Look-ups in named tables: a row name and a column name give one cell, copied from the table.

tego =
,segig,nor,delumu,buv,fafovem,loluzem,rem,tuninep,silugol
pog,-85,223,-79,-336,470,-344,-451,-747,-609
vobeb,-690,-821,-808,-575,-626,-505,-335,96,-9
ramu,-535,-275,-759,-964,-13,-543,-394,48,-108
fuzoris,-21,209,150,12,-105,-88,-299,-881,-755
sosedu,-237,-230,-436,-872,401,-701,-647,-337,-286
buk,82,990,76,-511,633,-106,-292,-835,-864
popepal,-194,-386,-83,-106,-419,-349,-430,-641,-507

pog, delumu: -79
buk, loluzem: -106
sosedu, silugol: -286
vobeb, rem: -335
vobeb, segig: -690
ramu, delumu: -759
fuzoris, nor: 209

nede:
fields: vip, tidinab
menir: [48, 49]
rifo: [40, 82]
tozegi: [44, 149]
zonobar: [198, 94]
duseve: [69, 115]
gabo: [63, 54]
pefib: [25, 109]
tiv: [61, 144]
ranona: [43, 91]

What is the tidinab of gabo in nede?
54
What is the tidinab of ranona in nede?
91
What is the vip of tozegi in nede?
44
What is the tidinab of tiv in nede?
144
What is the vip of rifo in nede?
40
What is the tidinab of zonobar in nede?
94
What is the tidinab of pefib in nede?
109
What is the tidinab of duseve in nede?
115
What is the tidinab of rifo in nede?
82
What is the vip of duseve in nede?
69
What is the vip of gabo in nede?
63
What is the vip of menir in nede?
48
What is the vip of pefib in nede?
25
What is the vip of tiv in nede?
61
Row with the largest tidinab: tozegi

peza:
	rem	fodipa	furure	vug	pibud	kuroz	siso	guto	vis	zas
toz	4821	5422	4746	4893	5706	4760	5668	4910	5644	4869
neneze	5478	5722	5592	5002	4179	7609	4439	5324	4632	6844
fadus	5749	4610	5572	5590	4075	5711	4113	5286	4172	5665
dedo	6172	7988	90	5258	5638	7156	5949	131	6408	9543
mise	2295	7447	4241	2400	8039	5357	8032	5217	8006	3938
fav	5130	5027	5316	5144	5057	5125	5051	5300	5042	5035
mubo	5165	2840	8408	5590	3721	4357	3634	8053	3402	3092
pogik	5605	5959	5177	4952	3928	8145	4243	4858	4516	7462
zizus	5242	5253	5021	5266	5344	5026	5329	5045	5321	5200
luz	5180	5151	5485	5147	5025	5467	5052	5445	5061	5236

pibud of dedo is 5638
fodipa of mubo is 2840
vug of fav is 5144
vug of mubo is 5590
rem of fav is 5130
vug of luz is 5147
guto of mise is 5217
vis of mise is 8006
fodipa of dedo is 7988
vug of neneze is 5002
furure of fav is 5316
vis of neneze is 4632
fodipa of zizus is 5253
vis of pogik is 4516
furure of luz is 5485
fodipa of fav is 5027

pibev:
|  | gasim | nis | tivez | kiger | kelevut | sigov | vik |
|---|---|---|---|---|---|---|---|
| dof | 78856 | 33543 | 82551 | 45072 | 43393 | 30241 | 32412 |
| fazas | 52445 | 44902 | 60803 | 47548 | 50642 | 56425 | 57218 |
| gepumu | 79512 | 30848 | 94807 | 40934 | 27207 | 29824 | 33532 |
| pabuv | 53323 | 55660 | 52935 | 50094 | 52988 | 59455 | 53365 |
| gobek | 53976 | 49677 | 66097 | 52223 | 53459 | 46724 | 52045 |
| bev | 77913 | 41066 | 86715 | 45628 | 36257 | 35690 | 35171 |
| git | 54400 | 53191 | 53161 | 58824 | 53267 | 54617 | 59545 |
| nizer | 58131 | 53230 | 55483 | 53486 | 52280 | 56143 | 51257 |
| pek | 54873 | 56481 | 61587 | 52144 | 58268 | 49569 | 58999 |
| zagal | 54609 | 51793 | 56908 | 50617 | 47845 | 51785 | 59374 |
| vur | 99707 | 85646 | 26383 | 86874 | 66494 | 20372 | 23504 |
| mibife | 39382 | 65263 | 39205 | 62454 | 71336 | 70345 | 55247 |
| rivuro | 53681 | 57783 | 56038 | 54185 | 58790 | 59125 | 51888 |

sigov of gobek = 46724
kelevut of mibife = 71336
kiger of fazas = 47548
sigov of dof = 30241
gasim of rivuro = 53681
kiger of rivuro = 54185
kelevut of nizer = 52280
vik of dof = 32412
kelevut of gobek = 53459
nis of dof = 33543
kelevut of fazas = 50642
Which row has the largest vik? git

